The rows of X fall into several groups, which share some directions, and each row is roughly a mix of its group's hidden directions.
X, 114 rows:
[[-19   6  -3  23   8  15  -9 -13  22 -27 -12]
 [ 13 -23  -5   7 -17   9 -15   7 -29  16  19]
 [-22  -1  -3 -12  16   6  -9 -18  19  -1 -34]
 [  9   9   6  -9 -12 -16  26  31  23  -3   0]
 [ 17  13  15  35  19   6   1   8  15   0 -16]
 [ 20 -14 -13  25 -12  -7   4   8  31  14   1]
 [ -2   7 -10  35  20  -3  -4 -22  19   2  14]
 [ -5 -16   6 -16  -4   5 -23  -3 -20  35  -4]
 [-12 -26   7  -1 -32   5  -1  -7 -29  -5  -5]
 [ -2   2  -9 -19  33 -10  15  -9  29  -5   6]
 [-28   2  11 -21 -16  12   4   1 -31  -9   1]
 [-19   4   3 -27 -14   1 -19  -9 -15  27 -13]
 [  8   6  15 -41  15 -12  -4   0  -8  19   2]
 [ 10  -9   7  39  19 -13 -11   4  18   4   1]
 [ 22 -20 -20  12 -10 -19   3   3   8  21  21]
 [ -8  10  21   3 -30   4   2  27  12 -19 -10]
 [  4  -6  22  18   0   9 -25   6  21  16 -23]
 [ -6  -4 -28  -3  15 -22  15 -21  24   1   5]
 [ 31  -2   6 -16   8  -6 -12   9   2  36   4]
 [  3   0  -9  -2  39 -11   9  -5  31  -1   4]
 [-33  10  17  11  -3  -1   1  -6  -3 -35  -4]
 [ -8  15  27   3  11  12   1  27   4 -28   3]
 [-19   2  -4 -30 -17  -5 -14 -22  -9  22   4]
 [ -6  32  26  -3 -17   2   8  -9  -7 -10 -22]
 [ -4  -4  -5 -31  -9 -13  13  19 -32  -2  -3]
 [  0  -3  -2 -30 -10 -17  14  21 -30  -2  -2]
 [-25  -2   0  20 -18   8  10  -2  14 -32 -11]
 [  9 -12   1 -25 -10  -7   0  19 -34  17  -2]
 [ 19  -3   3 -12 -21 -10  14  23   1  31   8]
 [-12  20 -10  10  -2  -1  -6 -37  24   2  12]
 [-11 -15 -20 -19 -16  15 -11 -24  -1   1  24]
 [ 18   0   4  11   4 -14  26  11  16 -32  10]
 [-12 -20 -26  -3 -12 -17   0 -32   7  12  -4]
 [-27  13 -13  20  10  12   5  -7  -5 -32   4]
 [ 20 -28 -22   9  -1 -10  -4   5   4  22  22]
 [ 24   2   9  31   5  -6  -4 -13  29   3  11]
 [  0  19  -5 -19   8  -5  18  24 -26   7  20]
 [ -3 -24 -22 -15  26   3  -9  -2  24  12  -8]
 [-23   6   6 -23  -6  -3  17   8 -31 -18   5]
 [ -5  14 -23  27  11  -7  21   7  10 -22  11]
 [ 33   0 -10  23  -7 -14   6  14   0  19  17]
 [ 26 -12   2   2 -20 -13  10  19  23  21  -1]
 [  8  -2   4  23   6  14 -16 -29  24  13  12]
 [-35   4   2 -21   4  10  -1 -20  -7 -21 -12]
 [ 13   2 -11  37  -5   5   7  18  26  -9  -1]
 [  5 -11  26  -4  -4  -3 -22  13  -2  29 -22]
 [-18  23  17 -21  -4  18   3  -3 -13 -16 -21]
 [ 35  -4  -3  19  -7 -11   3  14   2  22  18]
 [-17   4 -35 -15  -8 -12  22  -9   5 -13  11]
 [ -7  16 -20  -2  -7 -15  22  -6  10 -31  17]
 [  4  10  -4  37  15  -4  -1 -13  28  -8   7]
 [ -7  10  -4  32  15   1  -3 -20  30  -9   6]
 [ 28 -12  15  18   2 -25  -7  -3  13  19  13]
 [  2 -10 -35  -5 -10  -7   8 -15 -23  11  20]
 [ 26  -3   6 -14  15   0 -21   1  10  34   1]
 [-16   9  -4 -20  -2   0  16  13 -37  -2  18]
 [-32  -5  -1   1 -17   1  16  -4 -10 -33  -4]
 [-27 -10 -22   3   5  24 -23 -13  -8  13   0]
 [ 21 -17  -9  -3  -7  10  -8  13 -27  18  23]
 [  8 -12  25  12   1   1 -25   8  11  26 -20]
 [  4 -12  11 -32 -22  10  -4  20 -17   4 -14]
 [-27  -5   9 -24 -13  11  -2  -4 -33  -3   3]
 [  5 -14  11 -33 -22   8  -6  18 -18   8 -13]
 [-29  19 -13   8   0   7  20   6 -12 -25  11]
 [ 26 -12  -2  12  16 -13   2  16  28  14  14]
 [ 36 -19   6  18   7  -6  10  21  -3  -6  12]
 [ 24   1 -20  11   3 -25  15 -11  15  21  10]
 [  8 -18   7   9   1   1 -24 -23  29   6 -18]
 [ -6  19  16  10 -24 -15  17  12  18 -23   1]
 [-32  24   3 -12   6   7  13   3  -9 -26   2]
 [ 12 -12 -13   0  29  -7   6  18  27   1  19]
 [ -9  11 -12  21   5   7  -9 -33  26  -1  13]
 [  8 -29   6   2   3  19 -29  11 -13  19  -1]
 [ -7  16  -6   7  35  18 -20 -13 -13 -10   4]
 [  5 -16 -33 -11   6  -1   7   0 -15   6  31]
 [-23  14   9   1   6  -8   5 -13  26 -18 -26]
 [ -3   5   9 -39   7  -7   1   2 -27  16  10]
 [ 23  -8   9  22  13   3  13  32   0 -17  -8]
 [-12   2   8 -21  20  11 -22 -21 -27   1  -1]
 [ -7  18 -17  30  14   6   1 -22  19 -10  10]
 [ 16 -18 -16   7 -26  -4  -5  -6 -22  23  12]
 [-15 -24 -29  10   4 -15  -3 -25  -3   1  14]
 [-26   9   7 -11 -18  16  -5 -10 -29 -15 -12]
 [ -1 -14   6 -25  -7   6  -9  16 -31  21 -12]
 [ -8  19 -17  27  24 -14   1 -19  -3  12  10]
 [-34  14  -4  -3   3   7  14   2 -15 -30   6]
 [  0 -19  26 -29 -21  -7  -6  -7  -3   8 -17]
 [-29  -7   2  -7  -6  20 -13 -19 -31  -4   2]
 [  4  24  -6  -2   2 -14  32  28  10  -7   9]
 [ 20 -11   7   6 -22 -11   4   6  33  19 -11]
 [-25   4 -10 -29 -16  -6 -11 -22  -9  16   5]
 [ 29   0 -16  16  -1 -23  12  -5  13  23  10]
 [-13 -13  12  -4 -34 -12  20   0  13 -15 -15]
 [ -5 -17 -26  15  12 -20   8  -3  10  -7  30]
 [  2   2 -11  33 -10  -2  14   9  32 -15  -3]
 [ -2   7   2 -12   1  -2  26  27 -10 -31 -13]
 [ 15   7   1  22   8  -3  21   8  21 -32   5]
 [ 31  -4   6   6   9  -1 -20  -4  23  26  -9]
 [ -8   7  19  32  22  -8 -11  -8  15  -9 -17]
 [ -4  17 -18  26  18  -7  14  -2  20 -23   4]
 [  9   0   2 -11  -1  -4  20  35 -23 -15 -13]
 [-15  20   6  -5   9 -13  17 -11  31 -17 -15]
 [ -7  20  11  -6  19  -4   7  -9  30  -7 -28]
 [ 18  -6   4 -26 -18   0  17  25 -20 -13  -1]
 [  1   9  12   4  35  -4   4  11  33 -12  -5]
 [-11 -17   7  13 -36  24  -5  14   4  -4  -8]
 [ 16  -5  -5  12 -21 -11  19  22  29  10   0]
 [-23   7  -5  22   6  10  -1 -15  18 -30  -9]
 [  6  27  32  -5 -22   3   6   1   0  -1 -22]
 [-25  -3  -5  25 -15  12   6  -4  12 -30  -8]
 [ 22  -4   1  -8  -6 -29  25   8  -4 -16  21]
 [-36   2  -6 -17   2  21 -13  -7 -13   9 -17]
 [ 10 -24  15 -17   0 -11   2  28 -24  10  -6]
 [ 16   0  22  27   2   0 -17  -2  28  13 -11]]

One row of each group comes first, with its name. Which group is each row after those in?
[  1 -35  -7  15 -30  -7   2 -16  -9   7  -2]
E
[ -5 -14   6 -17  -4   1 -22  -7 -19  37  -1]
J
[ -1 -20 -31   2  14  -9   5   2  -2  -2  34]
Y

[ 18  30   2  14  -6 -20  25   9  16  -4   4]
Y
[-21  17  11 -38  -1  -7  17   8 -11  -3   5]
E
[ 16  -1  10  31   7 -13 -13 -14  26  13   8]
J
[-10   5 -12  34  -6   5  11   1  25 -23  -4]
E
[-30   6  -8   9   5   7   8  -7 -15 -36   2]
E
[  3  -4  -8  -2  31 -11   9  11  38  -6   7]
Y
[-23  10 -21   2   0  26 -19 -24  -2  12  -1]
J
[ -6 -11  13   5 -32  29 -12  16  -8   4  -9]
E
[-17 -10   4   8   8  22 -27 -22 -12 -18 -11]
E
[  5  29 -10   3  -2 -13  30  14   4 -17  17]
Y
[  3 -12  22 -29 -18   7 -12   5 -19  20  -6]
E
